In the rows, 128 means zero.
Where one turn sends some rows of the set: a few examples, then the rows asked:
pufa: [101 120 136 119 136 114  89 138 119 112 117 161 139 125 129 139 110  95
 164 132 150 160  99 139 144 119 152 153 128 114 135 135 138 150 158  98
 128 139 126 148 152 122 101 108 135]
vasas: [115 156  94 123 143 160 153  93 121 136 136  87 142 134 130 135 146 136
 133 148 118 114 138 135 116 118 128 136 133 103 112 137 143 136 126 128
 160 141 141 179 154  92 121 105 127]
masot: [137 157 141 131 141 102 104 119  95 116 116 143 158 131 106 117 145 113
 117 148 155 149 106 141 132 127 153 153 128 109 117 148 155 155 164  90
 130 123 127 119 146 132 106 129 113]
sika: [120 126 112 112 149 165 122 126 141 141 151 100 130 137 128 123 149 153
 139 138 113 116 157 120 115 128 121 121 126  98 128 136 134 145 120 139
 141 160 125 160 145  86 143 105 138]
Pezu: [146 114 141 147 131 105 142 116 122 134 104 124 117 108 150 134 116  99
 137 110 122 120  96  97  93  92 125 117 126 126 144 125  94 107 119 163
  96 118 159 122 133 133 153 144 107]
vudam: [140 131 108 149 108 121 158 108 125 129  95 123 103 121 158 128 122  94
 124 112 126  95  99 116  88 109 129 128 119 158 119 121 113  89 139 151
  98 105 133 127 144 120 149 146 105]
vatir: [152  94 139 160 120 124 134 124 128 125 108 128 116 124 152 138 128 118
 137 108 106 112 103  98 100 101 127 126 122 124 135 121 101 104 114 160
  89 124 133 124 122 114 155 156 114]
zokol: [101 151 100 111 155 161 133  98 120 140 132  96 148 140 133 136 141 128
 130 150 116 115 135 127 113 117 123 131 141 106 117 147 139 150 139 127
 162 139 129 177 157  89 125 104 139]
tof: [ 95 109 135 118 126 106 100 136 121 118 124 164 135 118 132 143 117  90
 162 129 153 153  90 140 145 121 142 138 140 112 145 125 151 139 148  99
 115 139 126 136 141 131 101 112 132]
Nit: [121 168 129 126 133 118  97 139 112 123 118 146 127 122 117 108 146 107
 117 126 176 148 114 153 131 137 139 138 106 106 129 150 134 156 171  87
 110 130 128 119 158 122 120 125 117]
gopos: [ 91 141 121 112 141 149 116  97 122 141 134 109 135 118 108 113 139 162
 126 116 107 134 124 116 136 147 111 111 154 144 138 134 109 145 117 138
 171 134 139 157 140 118 127 151 144]
Sud: [139 132 118 146 114 120 162 118 130 127  94 126  91 116 159 132 124  92
 126 119 129 100  95 116  94 110 131 126 119 158 120 122 108  86 138 152
  98 107 130 131 143 124 147 147 108]
Funal: [ 96 123 117 115 103  97 118 131 119 115 125 155 116 118 125 133 120  95
 145 120 144 157 106 142 141 138 148 147 139 123 131 106 169 138 153  98
 131 121 127 123 145 128  94 101 121]
ginan: [158 150 144 124 140 104 105 134  93 108 112 149 158 123 114 113 151 126
 111 142 156 147 108 148 131 130 147 154 122 115 115 142 159 146 149  90
 123 129 131 121 132 139 111 136 111]
Duru: [144 131 126 144 134 113 146 112 126 139 113 121  95 107 150 126 112 103
 128 116 120 104 115 102  85 106 109 117 121 154 130 116 102  91 129 162
 110 112 151 118 139 130 152 145 107]
tiv: [155 139 148 130 139 103  99 129  97 114 117 143 153 123 105 108 150 117
 125 146 157 140 104 146 128 125 159 148 125 119 126 153 156 152 154  94
 113 134 125 113 137 136 119 120 106]
Zami: [137 162 122 121 126 115 112 135 110 117 109 139 126 123 120 102 148 105
 121 128 181 141 102 161 128 131 156 136 107 124 127 152 141 146 170  91
 108 126 127 120 160 125 127 110 106]
bati: [141 135 123 145 131 117 145 105 120 137 113 125 101 114 156 120 110 105
 133 110 125 106 111 100  85 103 113 116 120 153 130 117  98  92 133 158
 104 109 149 118 142 125 149 153 100]
mik: [146 120 109 151 102 117 171 105 124 118  91 114 108 136 157 136 128 108
 122 107 111 116  96 108 100 104 147 133 125 139 118 108 114  93 133 162
 114  96 135 126 144 109 146 143 108]
Feva: [116 143  96 109 147 159 149 100 124 133 137  88 143 147 133 128 146 140
 134 149 112 117 135 124 116 116 139 126 139 111 115 135 145 135 133 142
 167 141 130 172 159  87 132  99 131]
gekal: [ 98 147 115 113 147 148 116 103 124 129 127 105 129 110 111 105 131 165
 127 112 113 132 140 122 125 151 113 130 140 155 131 133 103 149 119 129
 173 143 144 168 144 125 125 147 133]
kod: [104 132 119 119 111 103 102 137 114 111 127 153 116 118 118 127 114 103
 145 119 137 162 121 139 138 142 152 161 127 126 123 114 158 153 159  98
 141 123 127 129 151 120  94  97 118]
Sudat: [ 95 141 117 101 136 150 133 101 147 136 111 107 137 150 117 120 140 167
 122 120 125 139 123 125 145 150 133 115 149 135 133 126 112 134 127 137
 166 124 135 162 158 114 129 155 169]
fadeg: [107 122 112 113 114  93 119 142 124  99 121 147 120 120 130 131 113 105
 144 115 147 165 124 144 132 138 154 161 125 117 126  98 164 138 154  98
 137 134 131 131 154 130  95 104 120]
punu: [164 101 150 153 123 108 144 122 133 125  99 134 115 127 143 138 130 114
 129 134 108 100 107 100  97 112 136 140 131 144 119 118 124  93 119 152
  92 116 125 119 120 132 143 161 119]
Tofim: [109 139 119 102 151 148 129 103 147 124 101 105 146 147 119 117 131 171
 128 127 130 138 131 129 137 147 141 136 140 143 127 128 106 137 126 129
 167 136 140 177 159 122 126 157 164]
rasur: [112 136 111 111 143 158 119 122 141 143 142 103 132 143 123 130 149 151
 123 140 112 118 166 122 113 141 118 136 130  95 121 133 144 157 128 124
 143 146 125 157 145  87 130 109 150]
zaze: [101 114 131 121 136 104  98 134 117 109 123 155 132 111 127 124 109  89
 172 128 157 154  94 138 137 113 157 145 127 127 144 133 135 145 154 104
 125 147 131 141 153 135 110 102 113]
kolib: [113 115 124 116 112  90 113 137 129 105 120 149 120 125 116 118 117 106
 152 124 148 160 119 137 137 136 172 160 125 130 130 107 161 144 155 103
 131 131 127 122 154 132 102  98 116]
nobaf: [147 123 114 150 108 116 176 109 123 121  91 111 108 127 151 135 133 104
 117 111 106 115  90 106 100 109 147 129 131 138 118 111 114  93 127 166
 114  99 138 135 142 116 144 144 104]
Ver: [136 171 120 118 133 121 109 142 103 114 108 146 131 115 131 107 147 110
 114 123 183 147 101 164 130 131 136 137 105 119 123 147 135 141 163  88
 113 130 134 130 151 129 122 128 110]
zag: [ 99 148 110 103 151 150 122 107 121 131 133 103 132 119 110  93 140 162
 124 116 111 130 135 114 123 146 123 116 141 157 128 135 108 146 129 142
 176 142 133 160 153 117 136 142 124]
vev: [124 164 129 119 125 113 104 134 106 129 115 149 127 115 122 111 151 107
 112 125 182 144  97 159 136 131 128 124 117 116 135 147 142 144 161  89
 109 119 135 107 144 132 124 123 119]
pemal: [157 119 129 138 109  93 167 115 139 127  88 115 109 136 147 134 121 113
 118 111 122 129 112 102  98 110 152 133 124 127 128  99 118  98 127 161
 105  95 155 111 146 129 147 141 119]
veded: [163  98 142 153 121 112 138 117 134 127  98 134 128 134 145 136 127 116
 130 128 112  96 111 101  92 110 134 139 128 141 123 121 123  95 120 151
  84 119 127 119 121 128 148 163 122]
motin: [104 155 103 117 145 166 147  90 123 149 141  95 133 139 133 139 150 134
 131 151 120 111 128 133 124 117 114 114 145 105 121 139 142 132 129 132
 158 130 133 166 151  88 124 108 140]
Vuza: [142 150 145 122 131  98 109 120  98 122 110 148 154 129 112 119 153 116
 111 145 164 146  94 148 140 126 144 139 135 114 125 143 162 144 154  91
 121 114 133 105 134 139 112 130 124]
zigo: [ 91 152 112  95 142 153 123 114 148 135 109 113 149 150 119 111 140 159
 121 125 129 139 132 120 142 146 140 132 132 131 122 134 108 146 136 133
 166 132 135 173 164 111 133 149 162]
Lepo: [101 113 127 120 142 104  99 139 114 104 124 155 141 110 137 139 107  94
 165 126 152 159 100 140 131 113 142 149 130 110 140 123 142 141 149  99
 128 154 133 150 145 135 102 113 120]
Nof: [138 111 133 148 129 111 137 112 124 135 105 129 116 112 154 127 116 103
 137 104 123 115  99  95  95  91 121 123 122 133 144 119  91 111 117 160
  93 117 160 121 129 128 155 144 103]
Rek: [152 113 125 138 110  97 165 106 140 126  85 119 118 144 151 130 120 117
 121 110 122 122 110  97 102 105 153 140 125 134 126  95 118 100 126 159
 105  92 155 112 142 125 146 143 118]
sagi: [ 91 150 118 107 146 147 110 108 120 138 133 115 148 120 106 103 139 157
 121 122 105 133 137 107 132 145 119 133 141 141 123 138 114 159 123 135
 176 139 138 164 142 118 126 145 136]
runag: [117 135 119 119 141 163 129 110 142 152 150 103 126 145 123 137 156 155
 129 147 115 113 153 125 125 135 110 119 139  94 126 129 147 138 117 129
 138 140 128 150 137  88 129 116 153]
Mamag: [166 113 142 139 132 104 150 107 141 129  95 127 124 152 149 132 114 127
 128 130 121 112 119  96  96 108 142 133 128 139 122 104 118  86 129 157
  99 103 141 113 141 128 143 166 129]
kaguv: [111 134 122  94 157 150 125 112 148 126 111 106 150 154 117 105 140 172
 127 131 125 133 131 117 134 143 146 121 139 141 128 133 109 137 131 141
 164 142 127 168 161 115 141 155 158]
sis: [124 135 114 124 144 163 128 120 144 141 145  99 133 137 125 133 151 153
 136 141 120 115 160 130 118 132 118 135 121  86 124 135 137 143 113 124
 132 158 135 168 142  92 131 116 144]
lis: [164 114 141 139 137 103 154 111 146 131  91 121 120 146 148 139 115 119
 126 137 122 110 115  99  96 106 139 131 128 140 123 107 117  83 129 162
 106 106 144 119 142 131 149 157 136]
susur: [152  99 141 155 122 123 142 131 136 128 103 126 111 120 147 136 135 116
 130 109 106 112 100  99 102 112 131 122 124 121 136 120 100 103 111 165
  86 124 135 131 125 118 157 156 116]

bati goes to Rek
kod goes to rasur
Now these:
kaguv goes to zaze
vev goes to Sudat
fadeg goes to sis
pemal goes to susur

